Each row has a hidden score. How much does it go up from the first row of each pair to the second? 10 means little or no change, 20 a big rise and 0 a big fall. The score is a weighted sum of the row's numbers plus the product of two more (or one squared), each taken from its middle value.
tensor([0.78, 0.08, 0.82, 0.30, 0.68, -0.01, 0.49, -0.25, 0.49,
        0.92])
tensor([0.46, -1.55, 1.07, 0.83, 0.28, 0.49, -0.77, 1.06, 1.26,
        0.40]) -> 5
tensor([-0.03, -0.39, 0.22, 0.42, -0.26, 0.06, -0.48, 0.30, 0.33,
        0.90])
tensor([0.11, -0.40, 0.04, -0.14, -0.77, -0.13, 0.25, -0.01, -0.03,
        -0.13]) -> 10
tensor([0.73, -0.82, 0.67, 0.59, 1.15, -0.43, 0.16, 1.18, 1.79,
        1.40])
tensor([0.25, -0.30, 0.12, 0.41, -0.95, 0.07, 0.41, 0.30, 0.28,
        -0.29]) -> 8
tensor([-0.14, -0.61, 0.26, 0.41, 0.03, -0.03, 0.96, 0.59, 0.15,
        -0.15])
tensor([0.71, 1.49, -1.92, -2.32, -1.83, 0.44, 0.86, -1.91, -1.81,
        -0.74]) -> 12
tensor([0.13, -0.73, 0.50, 0.30, -0.25, 0.36, 0.63, 0.45, 0.43,
        1.39])
tensor([0.39, -0.69, 0.63, 0.54, 1.27, -0.86, 1.24, 1.09, 1.36,
        -0.30]) -> 9
tensor([-1.22, -0.14, 0.30, -0.87, -1.00, -1.73, -0.82, 0.55, -1.87,
        -1.73])
tensor([-0.52, -0.74, 0.57, 0.78, 1.21, -0.73, -0.25, 1.50, 1.49,
        0.24]) -> 2
tensor([-0.47, -0.18, -0.21, 0.12, 1.12, -0.61, 1.47, -0.78, -0.09,
        -0.21])
tensor([-0.30, 1.49, -2.02, -1.96, -2.33, 0.80, 0.53, -1.76, -1.17,
        0.42]) -> 16
tensor([-0.27, 0.29, 0.53, 0.09, 0.84, -0.48, 0.31, 0.50, 0.64,
        -0.63])
tensor([0.00, -0.70, 0.48, 0.63, 1.43, -0.61, -0.38, 0.75, 0.62,
        0.40]) -> 11
tensor([0.05, -0.36, 0.42, 0.88, 0.00, 0.18, -0.56, -0.04, 0.23,
        1.70])
tensor([-0.57, 0.29, -0.88, -0.38, -0.69, 0.16, -0.01, -1.08, -0.54,
        -0.20]) -> 9
tensor([0.15, -0.28, 0.69, 0.37, 0.44, 0.34, -0.23, 0.21, 0.20,
        1.11])
tensor([-0.33, -0.60, 0.37, 0.90, 0.64, 0.14, 0.06, 0.27, 0.40,
        -0.14]) -> 7
tensor([-0.41, 1.45, -1.21, -0.91, -1.97, 0.89, 0.40, -1.68, -1.00,
        -0.15])
tensor([-0.41, -1.18, -0.29, 0.41, 0.42, -0.35, 0.18, -0.05, 0.21,
        -0.07]) -> 7
tensor([1.34, -0.37, 0.51, 0.23, 0.51, 0.16, -0.11, 0.52, 0.30,
        0.61])
tensor([1.14, -0.07, 0.72, 0.21, 0.27, 0.37, -1.21, -0.04, 0.39,
        1.99]) -> 12
tensor([-0.60, 0.56, -0.89, -0.21, -0.53, 0.12, 0.99, -0.62, -0.38,
        -0.43])
tensor([0.69, 1.00, -2.65, -2.98, -2.00, -0.23, 1.25, -2.21, -2.16,
        0.47]) -> 16
tensor([-0.37, -0.29, 0.20, 0.48, -0.32, 0.19, -0.03, 0.02, 0.42,
        -0.03])
tensor([-0.72, 1.31, -1.09, -1.09, -0.95, 0.85, 0.13, -1.03, -0.59,
        0.32]) -> 11
tensor([-0.17, 1.72, -2.97, -3.01, -2.02, 0.11, 0.61, -2.57, -2.47,
        -1.32])
tensor([-0.23, -1.10, 1.02, 0.85, 1.26, 0.29, 0.14, 1.73, 1.63,
        1.06]) -> 10
tensor([-0.57, -0.94, 0.72, 0.76, 0.45, -0.34, 0.64, 0.86, 0.48,
        0.45])
tensor([-0.90, 0.61, 0.21, 0.33, -0.38, 0.74, -0.30, -0.07, 0.02,
        -0.20]) -> 12
tensor([0.54, 1.74, -1.86, -1.63, -1.45, 0.40, 0.56, -1.50, -1.18,
        -0.46])
tensor([0.14, 1.16, -1.82, -1.88, -1.17, 0.43, 0.94, -1.79, -1.59,
        -0.80]) -> 12
tensor([-0.22, -0.22, 0.99, 0.25, -0.67, 0.50, 0.41, 1.11, -0.55,
        -1.63])
tensor([0.57, -0.77, 0.61, 0.72, 0.07, 0.88, 0.36, -0.20, 0.56,
        0.82]) -> 1
tensor([0.90, -0.50, 0.49, 0.14, -0.45, 0.48, 0.65, 0.40, 0.10,
        1.60])
tensor([-0.91, 1.00, -2.55, -2.81, -1.33, 0.40, 1.44, -2.39, -2.30,
        -0.86]) -> 11
tensor([0.87, -1.00, 0.78, 0.85, 2.00, 0.57, -0.96, 1.40, 1.63,
        -0.90])
tensor([-1.20, -0.01, 0.64, -0.62, -1.47, -1.30, -0.60, 0.56, -1.47,
        -1.23]) -> 17
tensor([-0.66, -0.75, 0.37, 0.89, 0.90, -0.49, 0.40, 0.33, 0.44,
        0.66])
tensor([0.53, -1.05, 0.36, 0.79, 1.21, -0.17, -0.09, 0.53, 1.16,
        -1.67]) -> 10
tensor([0.02, -0.93, 0.58, 0.36, -0.26, 0.40, -0.55, 0.14, 0.07,
        1.22])
tensor([0.54, 0.11, 0.48, 0.80, -0.09, -0.41, 0.41, -0.12, 0.22,
        -0.02]) -> 9
tensor([0.17, 0.45, 0.50, 0.57, 1.38, -0.70, 0.11, -0.27, -0.12,
        -0.03])
tensor([-0.10, -0.11, -1.57, -1.43, -0.85, 0.11, 0.20, -1.17, -0.98,
        -0.96]) -> 12
tensor([1.35, -0.80, 0.69, 0.52, 1.79, -1.37, 0.30, 0.60, 0.60,
        -0.41])
tensor([1.45, 0.99, -1.14, -1.31, -1.48, 0.50, 1.02, -0.43, -0.71,
        -1.27]) -> 6
tensor([-0.20, 0.35, 0.70, 0.70, 1.43, 0.51, -0.58, 0.82, 0.73,
        0.81])
tensor([-0.44, 0.70, -0.21, 0.47, 0.36, -1.50, -1.21, -0.18, -0.22,
        -0.17]) -> 10
tensor([-0.32, -0.28, 0.49, 0.71, 0.68, 0.13, 1.41, 0.24, 0.12,
        -0.27])
tensor([0.44, 0.18, 0.70, 0.53, 0.06, 1.58, 0.14, 0.27, 0.05, 0.14]) -> 15
tensor([-0.23, 0.79, -0.54, -0.24, -0.43, 0.76, 0.95, -0.18, -0.04,
        0.93])
tensor([-1.08, -0.15, -0.26, -0.44, -0.07, -3.06, -0.06, -0.04, -1.51,
        -1.17]) -> 12
tensor([0.65, -0.16, 1.14, 0.88, 0.25, 0.03, -0.56, 0.49, -0.11,
        0.60])
tensor([0.62, -0.35, 0.62, 0.99, 0.61, -0.11, -0.28, 0.95, 1.02,
        0.10]) -> 7
tensor([0.61, 0.37, 0.56, 0.36, -0.32, 1.14, -0.16, 0.39, 0.38,
        1.19])
tensor([-0.80, 0.51, -0.10, -0.39, 0.69, -1.79, -0.52, -1.22, -1.29,
        -0.30]) -> 7
tensor([0.02, -0.78, 0.63, 0.27, 1.28, -1.52, 0.04, 0.38, 0.67,
        0.00])
tensor([0.52, -0.91, 0.84, 0.59, 1.42, 0.80, -0.28, 0.15, 0.35,
        0.96]) -> 10
tensor([-1.49, -0.03, -0.03, -0.12, 0.17, -2.25, -0.21, -0.94, -1.28,
        -0.01])
tensor([-0.48, -1.19, -0.04, -0.33, -0.58, 0.19, 0.92, 0.34, 0.14,
        0.18]) -> 13
tensor([-0.34, -0.48, 0.44, 0.38, 0.26, -0.03, -0.31, 0.27, 0.00,
        0.16])
tensor([-1.28, -0.05, -0.64, -1.42, -1.19, -0.11, 0.36, -1.23, -1.51,
        -0.60]) -> 10
tensor([-1.04, -0.41, 0.44, 0.41, 1.44, 0.27, -0.33, 0.48, 0.44,
        0.51])
tensor([0.82, -0.16, 0.52, 0.63, 0.61, 0.57, 0.56, 0.88, 1.12,
        0.89]) -> 9
tensor([0.58, 0.91, -1.39, -0.98, -1.05, 0.16, -0.13, -1.24, -0.82,
        -0.57])
tensor([-0.42, 0.05, 0.47, 0.40, 0.58, -0.03, -0.24, 0.26, 0.23,
        -0.32]) -> 10
tensor([0.00, -0.08, 0.18, 0.41, 0.73, -0.16, -0.63, 0.13, 0.32,
        -0.03])
tensor([0.51, 0.20, 0.41, 0.50, 0.12, 0.04, -0.84, 0.41, 0.21,
        1.65]) -> 12
tensor([-0.35, -0.61, 0.41, -0.05, -0.24, 0.27, -1.60, 0.47, 0.14,
        1.20])
tensor([-0.41, 0.14, 0.62, 0.41, -0.31, -0.64, 0.30, 0.19, 0.01,
        0.11]) -> 9
tensor([0.39, 0.69, -0.43, -1.03, -0.77, -0.96, 0.60, -0.85, -1.09,
        -1.22])
tensor([0.97, -0.45, 0.37, 0.46, 0.94, -0.81, 0.38, 0.18, 0.17,
        -2.15]) -> 8
tensor([0.05, -0.21, 0.28, 0.40, 0.20, 0.07, 0.89, 0.21, 0.31,
        -0.09])
tensor([-0.79, 0.94, -0.02, 0.32, -0.54, 0.26, 0.38, -0.63, 0.08,
        0.06]) -> 10
tensor([-1.33, 2.15, -1.94, -1.94, -1.96, 0.45, 0.80, -1.65, -1.33,
        -1.66])
tensor([-0.69, -0.07, 0.42, 0.48, 0.11, 1.00, 0.08, 0.24, 0.18,
        -0.28]) -> 10
tensor([0.38, -0.89, 0.66, 0.76, 1.04, 0.59, -0.47, 1.28, 1.17,
        1.01])
tensor([0.88, 0.36, 0.50, 0.23, 0.79, 0.53, -0.52, 0.31, 0.23,
        1.16]) -> 13
tensor([-0.10, -0.94, 0.41, 0.38, 0.84, 0.65, -0.03, 0.37, 0.07,
        0.49])
tensor([0.34, -1.19, 1.09, 0.79, 0.45, -1.28, 0.07, 0.48, 1.28,
        0.16]) -> 6
tensor([0.43, 0.95, -1.22, -1.13, -0.90, 0.25, 0.33, -0.60, -0.40,
        -0.11])
tensor([-0.16, -0.43, 0.26, 0.41, 0.21, -0.36, 0.05, -0.04, 0.03,
        -0.86]) -> 10
tensor([-0.34, 0.62, 0.37, 0.86, -0.40, -0.29, -0.41, 0.91, 0.24,
        0.53])
tensor([-0.09, -0.45, -0.14, -1.06, -2.17, 0.13, 1.17, -0.59, -1.15,
        -0.71]) -> 7
tensor([-0.34, 0.89, -1.70, -2.66, -2.01, 0.79, 0.62, -2.21, -2.26,
        -0.82])
tensor([-1.25, -1.57, 0.25, -0.56, -0.51, 0.17, 0.03, -0.60, -1.35,
        -1.43]) -> 5
tensor([-0.17, 1.21, 0.38, 0.22, 0.31, 1.43, 0.36, 0.15, 0.38,
        1.25])
tensor([-0.53, -0.16, -0.29, -0.57, -1.10, -0.09, 0.57, -0.78, -0.51,
        -1.10]) -> 7
tensor([0.42, -1.13, 0.25, 0.71, 1.83, -2.24, 0.64, 0.10, 0.61,
        -1.46])
tensor([-0.04, -0.68, 0.56, 0.67, 0.32, 0.87, -0.19, 0.48, 0.09,
        0.64]) -> 16
tensor([0.23, 0.03, 0.62, 0.53, 1.12, -0.01, -0.47, 0.81, 1.21,
        1.08])
tensor([0.32, -0.59, 0.55, 1.04, 1.27, -0.18, -1.11, 0.87, 1.30,
        0.82]) -> 7
tensor([-0.05, 0.06, -0.33, -0.30, -1.30, 0.38, 0.15, 0.37, 0.04,
        0.48])
tensor([-0.58, 2.21, -2.23, -2.28, -2.05, 0.17, 0.20, -1.73, -1.47,
        -0.39]) -> 11
tensor([-0.35, -1.19, 0.40, 0.29, 0.37, -1.72, 0.30, 0.06, -0.95,
        -0.92])
tensor([-0.46, 1.27, -2.47, -2.28, -1.31, 0.23, 1.13, -2.29, -1.86,
        -1.33]) -> 11
tensor([-0.35, 0.02, 0.74, -0.40, 0.18, -1.62, -1.23, 1.07, -1.68,
        -2.33])
tensor([0.45, 1.89, -2.97, -2.72, -2.67, 1.66, 1.15, -2.74, -2.50,
        -1.50]) -> 3
tensor([0.53, 0.33, -0.01, 0.54, 1.01, -0.73, -0.39, 0.00, 0.41,
        0.09])
tensor([-0.49, -0.48, 0.60, 0.93, 1.63, 0.57, 0.72, 1.03, 0.67,
        -0.60]) -> 8
tensor([0.29, 0.33, 0.67, 0.66, 1.06, 0.37, 0.43, 0.42, 0.33,
        -0.39])
tensor([-0.22, -0.90, 0.46, -0.57, -0.55, -0.36, 0.04, -0.05, -0.46,
        -0.85]) -> 11
tensor([0.16, 0.04, 0.22, 0.24, -0.14, 0.51, 0.52, -0.13, 0.32,
        -0.21])
tensor([-0.23, -0.52, 0.14, 0.06, -0.13, 0.50, 0.35, 0.09, 0.45,
        1.42]) -> 12
tensor([-0.32, -0.26, 0.35, 0.65, 1.13, 0.50, -0.80, 0.75, 0.93,
        0.39])
tensor([0.57, 0.07, 0.28, 0.61, 1.80, -1.31, 0.51, 1.00, 1.49,
        -0.56]) -> 9
tensor([-0.68, 0.03, 0.41, 0.67, 0.09, 0.19, 0.17, -0.46, 0.08,
        0.18])
tensor([0.49, -1.04, 0.30, 0.82, 0.65, -1.08, 1.07, 0.19, 0.35,
        0.77]) -> 11
tensor([-0.83, -0.42, 0.71, -0.13, 0.24, -0.60, -0.98, 0.13, -1.03,
        -1.25])
tensor([-0.25, -0.76, 0.91, 0.72, 1.06, 0.67, -0.07, 1.47, 0.95,
        -0.20]) -> 8
tensor([0.42, 0.19, 0.63, 0.56, 0.39, 0.19, -0.02, 0.98, 0.96,
        1.35])
tensor([-0.17, -1.27, 0.47, 0.57, 1.60, 0.20, 0.05, 1.34, 1.53,
        -0.19]) -> 9
tensor([0.80, -0.09, 0.48, 0.84, 1.59, -0.73, 0.55, -0.08, 1.05,
        -0.94])
tensor([1.14, 1.18, 0.70, 0.45, 0.80, 0.93, -1.53, 0.49, 0.18,
        1.91]) -> 19
tensor([-0.44, 0.54, -1.04, -0.72, -1.27, 0.21, -1.02, -0.25, -0.44,
        0.39])
tensor([-1.30, 0.24, -0.33, -0.80, -0.45, -0.65, -0.20, -0.20, -1.14,
        -0.86]) -> 14
tensor([0.12, -0.08, 0.32, 0.57, 0.21, -0.18, 0.29, 0.34, 0.30,
        -0.26])
tensor([1.25, -0.40, 0.29, 0.86, -0.01, 0.82, -0.49, 0.49, 0.13,
        0.44]) -> 13
tensor([-0.50, -0.13, 0.35, 0.37, 1.34, -0.39, -0.04, 1.58, 1.46,
        -0.12])
tensor([-0.34, -0.77, 0.88, 0.89, 0.85, 0.00, -0.81, 0.76, 1.12,
        0.83]) -> 9
tensor([0.14, -0.12, 0.50, 0.49, 0.58, 1.14, -0.60, 0.54, 0.28,
        0.03])
tensor([-0.25, -0.03, 0.16, 0.49, 0.24, -0.29, 0.55, -0.59, 0.68,
        -0.70]) -> 4
tensor([0.55, -0.97, 0.56, 0.52, 0.96, 0.24, -1.32, 0.36, 0.13,
        2.16])
tensor([0.32, 1.61, -3.35, -2.63, -2.20, 0.21, 1.46, -2.58, -2.51,
        -1.24]) -> 6
tensor([-0.36, -0.05, -0.02, 0.56, -0.23, -0.36, -0.66, 0.27, 0.14,
        -0.88])
tensor([-0.11, -0.16, 0.27, 0.37, -0.21, -0.68, 0.03, -0.63, -0.60,
        -0.96]) -> 7
tensor([-1.07, 0.13, -0.05, 0.25, 0.27, -1.97, -0.26, -0.56, -1.02,
        -0.84])
tensor([0.18, 0.78, 0.44, 0.25, 0.13, 0.05, -0.60, 0.18, 0.33,
        1.08]) -> 13
tensor([0.13, 2.61, -2.58, -3.12, -2.35, 0.26, 0.78, -2.70, -2.22,
        -0.12])
tensor([-0.31, -0.30, -0.04, 0.14, -0.78, -1.20, -0.35, -0.93, -1.46,
        -0.63]) -> 9
tensor([-0.98, -0.05, -0.36, -0.90, -1.45, -0.91, -0.23, -0.78, -1.64,
        -1.18])
tensor([0.83, -0.24, 0.43, 0.42, 0.02, 0.80, 0.37, 0.22, 0.33,
        0.06]) -> 7
tensor([0.12, 0.08, 0.46, 0.59, 0.93, 0.41, -0.96, 1.37, 1.14,
        1.49])
tensor([0.18, 1.26, -2.58, -2.30, -2.72, 0.25, 0.61, -2.75, -2.10,
        -0.88]) -> 9
tensor([-1.18, 0.06, 0.77, 0.53, 0.65, -0.14, -1.06, 0.78, 1.27,
        0.79])
tensor([-1.13, -1.84, 0.73, -0.22, 0.61, -1.39, -0.18, 1.49, -1.50,
        -2.66]) -> 16
tensor([0.50, 0.44, 0.72, 0.40, 0.22, 0.82, -0.38, 0.15, 0.40,
        1.90])
tensor([-0.65, 1.58, -3.17, -2.68, -2.69, 1.52, 1.92, -2.77, -2.69,
        -1.72]) -> 10
tensor([-0.03, -1.01, 0.47, 0.89, 0.33, -0.15, 0.01, 0.42, 0.80,
        0.61])
tensor([-0.28, 0.27, 0.41, 0.64, 0.28, 0.05, -0.67, 0.34, 0.43,
        0.38]) -> 12
tensor([-0.44, 0.19, 0.08, 0.33, -0.40, -0.46, 0.23, 0.02, 0.01,
        0.47])
tensor([-0.12, -0.47, 0.27, 0.52, 0.28, 0.71, -1.09, 0.16, 0.46,
        1.41]) -> 10
tensor([1.16, -0.48, 0.03, 0.61, 1.86, -0.60, 0.33, 0.41, 0.68,
        -1.33])
tensor([-0.36, -0.72, 0.47, 0.93, -0.20, -0.55, 0.03, 0.35, 0.70,
        1.31]) -> 10
tensor([-0.38, -0.83, 0.61, 0.86, 0.34, -0.74, -0.82, 2.09, 1.78,
        1.01])
tensor([0.20, -1.04, 0.64, 0.91, 1.46, 0.35, 0.12, 1.45, 1.50,
        1.15]) -> 17
tensor([0.26, -0.34, 0.62, 0.15, -0.02, 0.62, -0.01, 0.21, 0.40,
        0.56])
tensor([0.18, -1.04, 0.47, 0.50, 0.70, 0.05, -0.55, 0.99, 1.39,
        -0.28]) -> 6
tensor([0.70, -0.96, 0.49, 0.80, 1.02, 0.14, 0.47, 0.70, 1.20,
        0.79])
tensor([0.80, 0.14, 0.50, 0.45, 1.71, -2.39, 0.44, 0.20, 0.65,
        -1.17]) -> 10
tensor([0.27, -1.13, 0.46, 0.78, -0.23, 1.28, 0.30, 1.04, 0.30,
        0.15])
tensor([0.58, 0.23, 0.65, 0.73, 0.60, 0.32, 0.03, 0.40, 0.14, 1.25]) -> 9
tensor([0.89, -0.09, 0.85, 0.94, 1.38, 0.74, -0.30, 0.49, 0.84,
        1.13])
tensor([0.37, 1.07, -2.53, -2.90, -2.25, 0.67, 0.37, -2.43, -2.13,
        -1.20]) -> 9
tensor([0.99, -0.60, 0.85, 0.82, 0.14, 0.37, -0.33, 1.34, 1.15,
        0.51])
tensor([1.42, 0.01, 0.42, 0.54, 0.10, 0.77, -0.14, 0.33, 0.46,
        1.30]) -> 13
tensor([-0.12, 0.49, 0.93, 0.28, 0.00, 0.45, -0.72, 0.21, 0.13,
        -0.25])
tensor([-0.01, -0.46, 0.49, 0.99, 0.83, 0.06, 0.04, 0.88, 1.37,
        0.79]) -> 7
tensor([-0.48, 0.70, 0.33, -0.35, -1.25, 0.72, -0.47, 0.33, -0.51,
        -1.35])
tensor([-0.61, -0.35, 0.42, -0.09, 1.64, 0.38, -0.23, 0.29, -0.02,
        0.18]) -> 11
tensor([-0.17, -1.35, 0.37, 0.73, 1.16, 0.50, 0.14, 1.15, 1.41,
        0.30])
tensor([-0.18, 1.41, -0.57, -0.38, -1.32, 0.16, -0.09, -0.16, -0.21,
        -0.25]) -> 11
tensor([0.10, 0.99, -0.05, 0.06, -0.35, 0.64, 0.27, -0.23, -0.21,
        0.33])
tensor([-0.51, 0.17, -0.15, 0.68, 1.12, 0.71, -0.93, 0.72, 1.36,
        -0.16]) -> 7
tensor([0.00, -0.03, 0.60, 0.32, -0.19, 0.71, -0.22, 0.46, 0.39,
        -0.95])
tensor([0.46, -1.37, 0.74, 1.08, 0.69, 1.10, -0.47, 0.89, 1.17,
        0.28]) -> 8
tensor([0.59, -0.26, 0.46, 1.05, 1.12, -0.86, -0.15, 0.91, 1.12,
        -0.24])
tensor([-1.21, 0.89, 0.17, 0.14, 0.06, -0.66, 0.01, 0.08, -0.22,
        -0.59]) -> 12
tensor([-0.53, -0.88, -0.08, 0.52, 0.56, 0.07, 0.06, -0.42, 0.39,
        -0.38])
tensor([-0.41, 0.71, -1.48, -1.46, -1.49, 0.50, 0.59, -1.05, -0.44,
        -1.00]) -> 11
tensor([-0.66, -1.39, 0.35, 0.43, 1.24, -0.09, 0.30, -0.01, 1.15,
        -0.82])
tensor([0.09, -0.10, 0.51, 0.73, 1.35, 0.04, -0.28, 0.58, 0.42,
        -0.85]) -> 15
tensor([-0.94, 0.06, 0.20, -0.20, -0.08, -0.26, -0.09, 0.12, -0.96,
        -1.05])
tensor([0.10, -0.78, 0.30, 0.54, 0.63, -1.29, -0.36, 0.49, 0.59,
        0.02]) -> 7
tensor([0.04, 0.38, -2.49, -2.91, -2.51, -0.47, 0.45, -2.75, -2.24,
        -1.68])
tensor([0.09, -0.18, 0.92, 0.12, 0.68, -0.40, -0.72, 0.14, 0.17,
        1.50]) -> 17
tensor([-0.40, -1.06, 0.65, 0.48, 0.62, 0.66, -0.69, 1.41, 1.32,
        0.62])
tensor([-0.66, -0.16, 0.35, -0.11, 0.14, -0.13, -0.95, -0.31, 0.09,
        0.21]) -> 11
tensor([-0.05, -0.13, 0.46, 0.36, 0.44, -0.59, 0.37, 0.39, 0.09,
        -1.90])
tensor([0.70, 0.33, 1.25, 0.41, 0.59, 0.75, -1.63, 0.09, 0.39,
        0.66]) -> 12
tensor([-0.44, -1.03, 0.46, 0.66, 0.80, -0.03, -0.69, 1.05, 1.23,
        -0.43])
tensor([0.71, 0.27, 0.34, 0.58, 0.76, 0.15, 0.15, 0.71, 1.21, 1.13]) -> 12
tensor([0.81, 0.70, 0.33, 0.88, 0.31, -0.17, 0.48, 0.43, 0.54,
        -0.40])
tensor([-0.87, 0.40, -0.03, 0.03, -0.57, 0.07, 0.11, -0.24, -0.04,
        0.88]) -> 9
tensor([-0.64, -0.40, 0.63, -0.47, -0.66, -1.89, -1.06, 1.98, -1.88,
        -1.55])
tensor([0.43, -1.07, 0.57, 0.48, -0.64, 0.57, -0.02, 0.38, 0.11,
        -1.03]) -> 1
tensor([0.41, 0.62, -0.42, -0.76, -0.46, 0.11, 0.10, -0.73, -0.53,
        0.80])
tensor([1.00, -0.84, 0.73, 0.33, -0.27, 0.31, -0.35, 0.34, 0.41,
        0.63]) -> 7
tensor([-0.32, -1.12, 1.28, 1.09, -0.08, 0.40, 0.10, 0.92, 0.63,
        1.17])
tensor([0.17, -0.48, 0.52, 0.37, 1.12, 0.17, 0.33, 1.30, 1.53,
        -0.14]) -> 9
tensor([0.04, -0.18, 0.68, 0.56, 0.22, 0.10, -0.91, 0.07, 0.35,
        1.74])
tensor([-0.62, -0.90, 1.02, 1.17, 0.58, 0.48, 0.55, 0.68, 0.71,
        0.83]) -> 6
tensor([1.00, -0.25, 0.52, 0.38, 1.09, 1.82, -1.03, 0.61, 0.26,
        1.39])
tensor([0.40, 1.10, 0.79, 0.61, 0.28, 1.47, -0.67, 0.12, 0.65,
        0.90]) -> 5
tensor([-0.76, 1.19, 0.60, -0.34, 0.14, -1.14, -0.19, 0.37, -0.96,
        -0.45])
tensor([0.28, -0.15, 0.71, 0.63, 1.05, -1.94, 0.39, 0.05, 0.73,
        -0.87]) -> 3
tensor([-0.01, -0.14, 0.35, 0.79, 0.26, -0.93, 0.20, 0.06, 0.25,
        -0.94])
tensor([0.22, 0.42, 0.42, 0.73, 0.68, 0.19, -0.02, 0.50, 0.95,
        -0.53]) -> 9
tensor([1.32, -0.44, 0.49, 0.39, -0.05, 0.85, -0.06, 0.01, 0.30,
        1.41])
tensor([0.39, 0.33, 0.36, 0.57, -0.60, 1.02, -1.07, 0.29, 0.10,
        1.15]) -> 10
tensor([0.81, -0.64, 0.59, 0.42, 1.13, -0.62, -0.30, 1.21, 1.43,
        -0.16])
tensor([-0.10, -0.52, 0.54, 0.97, 0.10, -0.22, 0.10, 1.12, 0.83,
        0.75]) -> 11
tensor([0.38, 1.11, -0.79, -0.41, -1.72, -0.03, 0.34, -0.43, -0.28,
        -0.07])
tensor([0.48, 0.13, 0.45, 0.54, 0.17, 0.89, 0.51, 0.66, 0.11, 0.12]) -> 13
tensor([-0.46, -0.42, 0.79, 0.71, 0.50, -0.53, 0.53, 1.08, 1.26,
        0.51])
tensor([0.29, -0.22, 0.52, 0.69, 0.62, 0.43, -1.00, -0.10, 0.45,
        1.94]) -> 13
tensor([0.79, -0.15, 0.25, 0.59, 0.77, -0.47, -0.05, 0.72, 1.17,
        0.10])
tensor([-0.38, 0.79, 0.12, 0.28, 0.69, 1.19, 0.84, -0.12, 0.06,
        0.52]) -> 11
tensor([-0.30, 0.95, 0.26, 0.63, 0.60, -0.26, -0.29, 0.39, 0.00,
        0.11])
tensor([-0.03, -0.51, 0.49, 0.59, 0.95, -1.23, -1.13, 0.11, 1.10,
        -0.52]) -> 5
tensor([1.54, -0.32, 0.64, 0.40, -0.17, 0.57, -0.98, -0.14, 0.28,
        1.41])
tensor([0.64, -0.78, 0.04, 0.34, 0.83, 0.10, 0.33, -1.00, -0.04,
        0.17]) -> 6
tensor([0.01, 1.11, -0.26, 0.14, -0.30, 0.86, 0.67, -0.40, -0.16,
        0.05])
tensor([0.79, -0.80, 0.40, 0.75, -0.04, -0.54, -1.14, 1.53, 1.51,
        0.62]) -> 1
tensor([0.03, 1.11, -1.90, -2.13, -1.68, 1.18, -0.34, -1.77, -1.75,
        -0.24])
tensor([-0.16, 0.80, 0.45, 0.46, -0.39, -0.28, -0.72, 0.52, 0.23,
        1.53]) -> 9
tensor([-0.43, 1.02, -2.50, -2.30, -2.23, 0.48, 1.72, -2.40, -1.85,
        -0.08])
tensor([-0.15, 0.92, -1.63, -2.20, -1.37, -0.31, 0.97, -1.36, -1.53,
        -1.02]) -> 12
tensor([1.32, -1.22, 0.58, 0.62, 0.81, -1.62, -0.21, 0.46, 0.90,
        -0.81])
tensor([-0.64, 0.16, 0.29, -0.11, 0.53, -0.72, -0.30, 0.31, -0.20,
        -0.21]) -> 14
tensor([0.26, 0.23, -0.09, 0.34, -0.92, 0.55, -0.59, 0.07, -0.05,
        0.05])
tensor([0.64, -0.20, 0.54, 0.43, 0.10, 0.04, -0.93, 0.20, 0.55,
        1.25]) -> 8
tensor([-0.01, 0.45, 0.23, -0.76, -0.97, 0.91, -0.35, -0.29, -0.88,
        -0.47])
tensor([0.47, -0.66, 0.59, 0.43, 0.27, -0.64, -0.80, 0.14, 0.28,
        1.79]) -> 10
tensor([0.30, -0.02, 0.42, 0.36, 0.02, 0.89, -0.57, 0.25, 0.42,
        0.84])
tensor([0.40, -0.97, 0.42, 0.48, 0.70, 1.35, -0.44, 1.20, 1.31,
        0.86]) -> 9
tensor([-0.60, 0.44, -0.52, -0.29, -0.87, 0.61, 0.35, -0.33, 0.04,
        -0.50])
tensor([-0.86, 0.59, 0.28, 0.41, 0.02, -0.47, 0.38, 0.35, 0.61,
        -0.92]) -> 10
tensor([-0.77, 0.25, 0.46, 0.55, 0.77, 0.76, 0.85, -0.62, 0.06,
        -0.20])
tensor([0.08, -0.50, 0.20, 0.50, 0.00, -0.31, 0.82, 0.05, -0.11,
        -0.48]) -> 17
